Each path below is one point turned by a fixed rotation once a step. After each direction that follows a path, write how fast that rotation turns it, in deg/step (0 if it stays still).
Each turn is a multiple of 5 degrees from 10 to 175, or 0.
Each row of a path follows its step; steps can be skipped.
Rotation 1:
step 3: [-1.49  1.68  1.65  1.99 -1.25 -0.33 -1.48 -2.28  1.92  1.11 -0.67  0.52
 -1.09 -1.74 -0.18  1.27  2.16  1.20 -1.52  1.21  2.43  1.50 -3.67  4.64
  1.23 -1.86 -0.16 -1.66  1.48  0.12  3.01 -0.15  0.72 -0.61  0.66  2.65
  0.68  0.56  0.35 -0.54 -0.68 -3.27  0.65 -1.50 -0.94 -0.52 -0.51  1.08]
step 6: [ 1.28 -2.45  1.17 -0.42  0.07  3.06  0.96  1.21  2.63  0.34  0.63  1.42
 -1.34 -0.98  0.36 -1.68 -2.45  0.27 -1.55  0.94  0.93 -3.13  0.43 -0.82
  4.67 -0.68  0.22  2.06  0.17  3.84 -0.42  0.49 -1.90  1.45 -1.11 -0.44
 -0.59 -1.58 -2.35 -0.71  1.21 -0.05 -1.43  2.24 -0.23  0.18 -0.75  2.73]
step 8: [ 2.31  1.71 -1.75 -2.31 -0.17 -0.45 -1.70 -2.56 -0.69 -2.97 -1.75 -2.93
  1.94 -3.66 -1.15  0.36 -0.74 -0.59 -1.17  1.26 -1.61 -0.05  0.20  1.92
 -2.26  0.31  1.53 -1.46 -0.54 -1.40  0.62  0.68 -1.60  2.33  2.39  0.50
 -0.29  1.68  0.03  1.52 -2.28 -0.53 -0.81  2.43 -0.14 -3.34  0.30  1.51]
step 10: [-1.94 -1.81  2.37  0.97  2.11 -1.49  2.79 -2.36  0.16 -0.35  0.01  1.80
  1.94  0.90  0.45 -1.34  1.59 -2.85 -2.54  2.33 -1.46 -0.79 -1.30 -0.03
 -0.09  0.15 -3.08  0.87  2.90 -0.30 -0.33 -1.94 -0.46  0.35  0.25 -0.62
  1.45 -1.93 -0.73 -2.35 -1.34 -3.24  0.36  0.26 -0.24  1.76  2.64 -1.84]
step 13: [-0.48  1.38 -0.08 -0.84  1.24  0.41 -1.87 -0.59  0.59 -0.02 -3.00 -0.09
 -1.95  0.86  0.87  1.28  0.76  1.01 -0.28  1.82 -0.79 -4.31 -2.70  0.77
  2.00  1.70 -1.48 -2.72 -0.91  1.87  1.56 -0.12  0.73  1.11  0.56 -0.39
  1.78  0.84 -2.10 -1.25  0.56  5.12 -0.30  0.37  2.27 -1.87 -1.79 -1.54]
step 15: [-1.16  2.62  1.33 -1.46 -0.03  0.97  0.05 -0.83  1.62 -2.03  0.13 -1.51
  0.50  0.53 -1.44 -2.29  2.83  1.49 -1.08 -0.35  2.28  0.52  0.21 -1.34
  1.60 -1.04 -1.47  0.08 -1.94 -2.32  1.76  0.89 -1.44  2.46 -2.32  2.28
 -0.13 -0.44  2.40  0.33 -3.15 -3.98 -1.68 -0.91 -2.23 -0.01 -2.10 -0.59]
step 25: [-0.48 -0.05 -0.69  0.33 -1.38  0.33 -3.93 -1.84  1.56  1.03 -5.66  1.47
 -0.03 -2.02 -1.49 -0.30 -1.55  1.48 -0.95 -1.31  0.95 -1.71  1.57 -0.87
  0.09  0.95  2.01 -2.51 -2.87  0.66 -1.12 -1.68 -0.87  1.79  0.30  1.43
  0.11 -0.48  0.74 -0.02 -0.05  1.95 -1.19  0.38 -0.74 -0.49 -2.28  3.19]
step 27: [-0.73 -0.86 -0.78 -0.10  2.73  0.68  1.85 -1.69 -2.81 -2.94  0.10 -1.98
  0.56  2.18 -2.82  0.45  0.32 -0.32 -1.25  0.93  0.02 -0.95  1.38 -0.44
  2.46  0.65 -0.74  0.06  1.27 -2.46  0.02  0.35  0.20  3.27 -1.29  0.24
 -3.43 -2.41  0.17  1.25  0.89 -3.98 -0.73  0.20  0.38 -1.92  2.90  0.77]
step 29: [ 0.46 -3.32 -0.39  2.17  0.30  1.43  0.80 -1.21 -0.09 -2.21 -0.63  2.73
 -1.36 -4.88  0.29  2.19  0.06  0.68  1.45  0.84 -1.77  0.45 -1.49 -0.96
 -1.09  0.62 -2.52  0.05  0.43  2.55 -2.42  1.56 -0.46 -0.89  1.40 -1.15
  2.39  0.23 -0.60 -0.59  0.54 -2.02 -0.56  3.46 -0.47  0.88 -2.39 -0.85]
step 34: [-1.73  2.65 -4.04  2.25  0.66 -2.30  1.45 -0.92 -0.96 -2.26 -2.55 -0.11
 -2.68  0.51 -1.18  1.04  0.33  3.61  3.72  1.06  1.11  1.35  0.75  0.44
 -0.46  0.95 -0.68  1.53 -1.54 -2.20  0.44  1.23  0.93  0.01 -0.20  0.03
 -0.54  1.00  0.31 -3.51 -1.46 -1.31  0.48 -1.39  0.54 -0.23 -0.26 -1.89]
Speeds:
[ 0.31 -0.89  0.40  0.30 -0.12 -0.11  0.15 -0.36 -0.24  0.81  0.14  0.18
  0.01  0.03  0.47 -0.23  0.53 -0.14  0.10 -0.47  0.22 -1.50 -0.27 -0.55
 -0.08  0.84 -0.50 -0.41 -0.81 -0.15  0.14 -0.02 -0.04 -0.28  0.70 -0.34
 -0.13  0.18 -0.88 -0.09 -0.21  0.03  0.63 -0.04  0.11  0.15  0.02  1.01]
95
[ 0.34  0.68  0.19  0.02 -0.58 -0.31  0.07  0.12 -0.59 -0.06 -0.01  0.38
  0.12 -0.46  0.05 -0.69 -0.04  0.25 -0.43  1.21 -0.55 -0.16 -0.20  0.29
  0.76  0.93  0.25 -0.53 -0.71 -0.48  0.02 -0.08  0.38 -0.02 -0.45  0.35
  0.36  0.21  0.37  1.47  0.19 -0.15  0.06 -0.48 -0.02  0.00  0.46  0.10]
60
[-0.47 -0.52 -0.52 -0.16  0.28  0.05 -0.32  0.94  0.14  0.18  0.17  0.62
 -0.79 -0.47  1.23  0.07 -1.24  0.55 -0.17  0.29 -0.13 -0.24  0.41 -0.14
 -0.57 -0.41 -0.54 -0.13 -0.24  0.14 -0.38  0.15 -0.35 -0.01 -0.84 -0.31
  0.59 -0.20 -0.37  0.20 -0.26 -0.01  0.01 -0.05  0.48  0.72  0.39  0.06]
60
[-0.10 -1.16 -0.06  0.56  0.13  0.08 -0.04 -0.41  0.00  0.01  0.14  0.69
  0.01 -0.12  0.29  0.29 -0.02 -0.47  0.34  0.38  0.55  0.17  0.09  1.20
 -0.22  0.49  0.27  0.05 -0.27 -0.67  0.52 -0.14  0.39  0.94 -0.43  0.12
 -0.47 -0.62  1.09 -0.39  0.03  0.54  0.85  0.23  0.35  0.08  0.13 -0.24]
45
[ 0.67 -0.22 -0.01  0.17  0.10  0.68  0.08 -0.08  0.01 -0.20  0.57 -0.38
  0.81 -0.38 -0.17  0.06 -0.31 -0.50  0.01  0.52  0.02  0.41  0.06 -0.71
 -0.86 -0.06 -0.28  0.30 -0.14  0.10 -0.25 -0.21  0.28  0.57  0.53  0.32
  0.53  0.40 -0.51  0.51  0.48 -0.12  0.63  1.32 -0.38  0.26  1.10 -0.43]
35
Rotation 2:
step 1: [ 1.42  1.47  1.67 -1.05  1.57 -2.10 -0.68  1.82  0.59  0.38  0.35 -2.66
 -0.06 -1.40 -1.02 -2.03  0.19  2.27  0.18 -1.01 -0.66 -0.21 -1.74 -0.88
  2.51 -1.10  0.84 -1.89  0.56  0.88 -0.56 -1.29  2.01 -1.81 -2.31  1.34
 -2.13  1.79 -0.63  2.23 -1.30 -0.86  3.07  0.19 -0.74  2.56  0.81  0.35]
step 4: [-1.57  1.48  1.52  0.72 -1.09 -0.82 -1.49 -1.35 -0.37 -1.41  2.76 -0.21
  2.34  0.41 -0.26 -1.29  0.61  1.23  0.21 -1.39 -0.73  1.85 -2.57  2.00
  0.56  2.04  1.18 -2.99 -0.88  0.04 -3.27 -0.69  0.52 -0.99 -1.11  0.03
 -0.01 -0.52 -2.38 -1.44 -0.79  2.08  0.64 -1.49  1.64  0.50 -3.01  1.01]
step 5: [-0.24  0.27 -0.44 -2.03  1.22 -0.55 -2.24 -0.78  0.05 -1.27 -0.54 -0.85
  0.88 -1.11 -3.18 -1.39 -0.37  3.28 -0.09 -1.89  1.20  2.64  0.17  1.45
  2.58  1.33 -0.66  0.39 -2.00  1.67 -1.95 -1.71  0.14 -2.99 -0.90  1.73
 -0.15 -0.01 -2.30 -0.52  1.13  1.72  0.79 -1.83  0.21  1.22 -1.01  1.12]
step 9: [ 0.80  3.95  0.35 -3.22  0.53  0.91 -2.13 -0.87  1.44 -0.56 -0.53  0.11
  0.25 -0.53  0.98 -1.54 -2.43  3.05 -2.93 -2.63  0.00  1.93  0.65  0.28
  1.79 -0.71  0.67 -1.12 -0.13  0.91 -2.00  0.70 -1.29  2.61 -0.23  1.49
  0.18 -0.97  0.12  1.39 -0.03  0.95 -1.67 -1.53  1.45 -0.46 -0.25  0.04]
step 11: [ 1.30 -0.05 -0.47 -0.24 -0.50 -2.76 -1.19 -1.67 -0.73  1.57  0.48 -3.26
 -0.41 -1.58  0.49 -1.57  0.71 -0.33  1.30 -0.76  2.37  0.85  0.16  1.37
  2.38  1.76  1.05 -0.33 -0.89  2.44  0.23 -1.44  0.76 -0.71 -3.81  0.36
 -0.44  0.98  1.99 -0.90 -1.28  2.10  2.69 -0.86  1.28 -0.78 -1.72  1.74]
step 17: [ 0.34  1.03  1.72 -0.37 -0.62 -3.20 -3.48 -1.26  0.41  0.62  2.88 -0.41
 -0.12 -0.64  0.35 -0.42 -1.52  0.26 -0.28 -3.28 -0.87  0.91  0.85  0.87
  1.61 -2.44 -0.68  0.14 -0.67  0.53  0.43 -1.44  4.49 -2.76 -1.41  1.04
  0.28  0.34  0.93 -0.42 -1.95 -0.68  0.70  0.53  0.91  1.78 -0.25  0.23]
step 20: [ 1.54  2.87  1.08  0.93 -0.52 -2.67  0.00  1.20  1.08 -0.61 -1.56 -1.48
  2.45 -0.35 -0.46 -0.03  1.35  2.96 -0.83 -2.64 -0.33  2.03 -0.06 -1.60
 -0.25  1.65  2.86 -2.35  0.10 -0.40 -1.72 -0.87  1.59 -0.08 -0.49  1.06
  0.44  2.67 -2.32  0.34  0.19  0.59  0.29 -1.74  0.18  2.12 -1.01  1.26]
step 26: [ 1.70  0.76 -0.83 -0.38 -0.49 -0.32 -0.54 -1.15  1.89  0.84 -0.33 -3.05
  0.14 -0.63  1.17 -0.35  0.35 -0.85 -2.31  0.49 -1.38  2.24 -2.27 -0.71
  0.79 -0.26  2.08 -3.33  0.93  0.11 -0.75  0.44  1.08  1.11 -4.09  2.70
 -0.14 -0.07 -0.24  0.17  0.28  1.16  0.83 -1.06  4.05  0.76 -1.00 -0.09]
step 33: [ 1.37  4.68  2.25  0.26 -0.65 -2.30 -2.21 -0.28 -0.17  3.32  2.13 -0.60
 -1.27 -3.44 -0.22  0.84  1.48  0.47  0.08 -0.90 -1.20 -0.09  1.48  0.76
 -0.58 -0.84  0.70 -1.67  2.36  0.13 -0.87 -1.19  1.69  0.75 -2.44 -0.18
 -0.69 -1.46  1.26  0.20 -1.58  0.81  0.03 -0.50  0.30  0.60 -0.68  0.64]
step 34: [ 0.62  3.97  0.72  0.73  0.13 -2.81 -1.24  0.91 -0.29  0.30  1.79 -0.02
 -2.72 -0.10  2.74 -1.67  0.52  0.62 -0.21 -2.74  0.17  1.45 -1.35  2.11
  1.66  0.51  0.05 -0.05  0.33 -0.09 -1.69 -1.04  0.29 -0.40  0.78 -1.54
 -0.72 -0.81  0.72 -0.84 -1.55  2.91  0.58 -2.71  0.81 -0.93 -1.87  2.61]
Speeds:
[-0.41  0.07 -0.54  0.70 -0.12 -0.03 -0.37  0.07 -0.56 -0.67 -0.43  0.07
  0.08  0.33  0.81  0.07 -0.62  0.03 -0.21 -1.16  0.36  0.49  0.82 -0.04
 -0.13 -0.12  0.24  0.10  0.54  0.30  0.40  0.26  0.64 -0.19  0.71  0.13
 -0.63  0.74  0.42 -0.61  0.41 -0.59 -0.45 -0.58 -0.04  0.24  0.49 -0.51]
100
[-0.30 -0.12  0.15  1.23 -0.10  0.00  0.57 -0.64  0.00  0.63 -0.05 -0.47
 -0.02  0.70  0.11  0.28 -0.55 -0.12  0.04 -0.09  0.42  0.35 -0.22  0.14
  0.84 -0.77 -0.58  0.30 -0.15 -1.08 -0.05  0.11  0.61  0.42  0.31  0.33
  0.80  0.13 -0.42  0.46 -0.40  0.22 -0.13 -0.22  0.77 -0.24 -0.59 -0.33]
80
[-0.20 -0.18 -0.57  0.37 -0.02 -0.06  0.25  0.35 -0.23  0.51  0.20  0.12
 -0.55 -0.02  0.42  0.72  0.26 -0.91  0.31  0.76  0.56  0.48 -0.29  0.54
 -0.51  0.23  0.23 -0.18  0.45 -0.38 -0.40  0.19  0.17  0.15 -0.97 -0.30
 -0.79 -0.64  1.01 -0.85  0.10  0.47  0.20 -0.41  0.76 -0.10 -0.05 -0.20]
95
[ 0.33 -0.28  0.34 -0.53  0.19  0.26  0.52  0.48 -0.39  0.13  0.01 -0.59
 -0.58  0.28  0.38 -0.47 -0.59  0.47 -0.04 -0.17  1.09 -0.40 -0.36  0.07
  0.31  0.24 -1.03  0.64 -0.21  0.46 -0.19 -0.32 -0.43 -0.81 -0.27 -0.44
 -0.29 -0.33 -0.51 -0.12  0.42  0.21 -0.09 -1.02 -0.21 -0.71  0.34 -0.57]
110
[-0.06  0.20  0.29  0.20 -0.48  0.17  0.17 -0.14 -0.79  0.16  0.70 -0.18
  1.12 -0.32  0.73  0.43  0.43  0.50  0.40  0.30  0.03 -0.26  0.17  0.77
 -1.30 -0.43 -0.14  0.27 -0.13  0.67  0.40 -0.50 -0.29  0.34  0.10  0.43
  0.12 -0.43 -0.54  0.05 -0.34 -0.08 -0.08 -0.11  0.06  0.48 -0.38 -1.03]
175
[ 0.20  0.64  0.12  0.44  0.68  0.02  0.99 -0.49 -0.39  0.42  0.97  0.06
 -0.50 -0.55 -0.21  0.58 -0.11 -0.32 -0.14 -0.19 -0.37 -0.40 -0.18 -0.26
  0.25 -0.92 -0.48 -0.11  0.36  1.23  0.09  0.12  0.33 -0.78  0.08 -0.30
  0.01  0.39  0.74 -0.08  0.30 -0.18 -0.08  0.86 -0.11 -0.21 -0.13  0.03]
70
[-0.56 -0.58  0.38 -0.16 -0.06  0.04  0.78  0.14  0.54 -0.44 -0.17  0.20
 -0.34 -0.11  0.68 -0.33  0.17  0.67 -0.77 -0.19 -0.03 -0.34 -0.89  0.82
  0.14 -0.70  0.36  0.06  0.21 -0.17 -0.43 -0.04 -1.09  0.42  1.00 -0.30
 -0.12 -0.09  0.85 -0.20 -0.11 -0.63  0.25  0.14  0.54  0.29 -0.07  0.14]
115
[ 0.36  0.42 -0.09  0.40  1.06  0.14  0.02 -0.18  0.14 -0.36  0.14 -0.02
  0.61  0.94  0.28  0.42 -0.17  0.34 -0.36  0.38  0.02  0.34  0.22  0.13
 -0.16  0.86 -0.13 -0.18 -0.43  0.71 -1.01  0.35 -0.09  0.33  0.48 -1.35
  0.25 -0.12 -0.14  0.23 -0.18  0.55 -0.63  0.14  0.53  0.58  0.34  0.23]
70
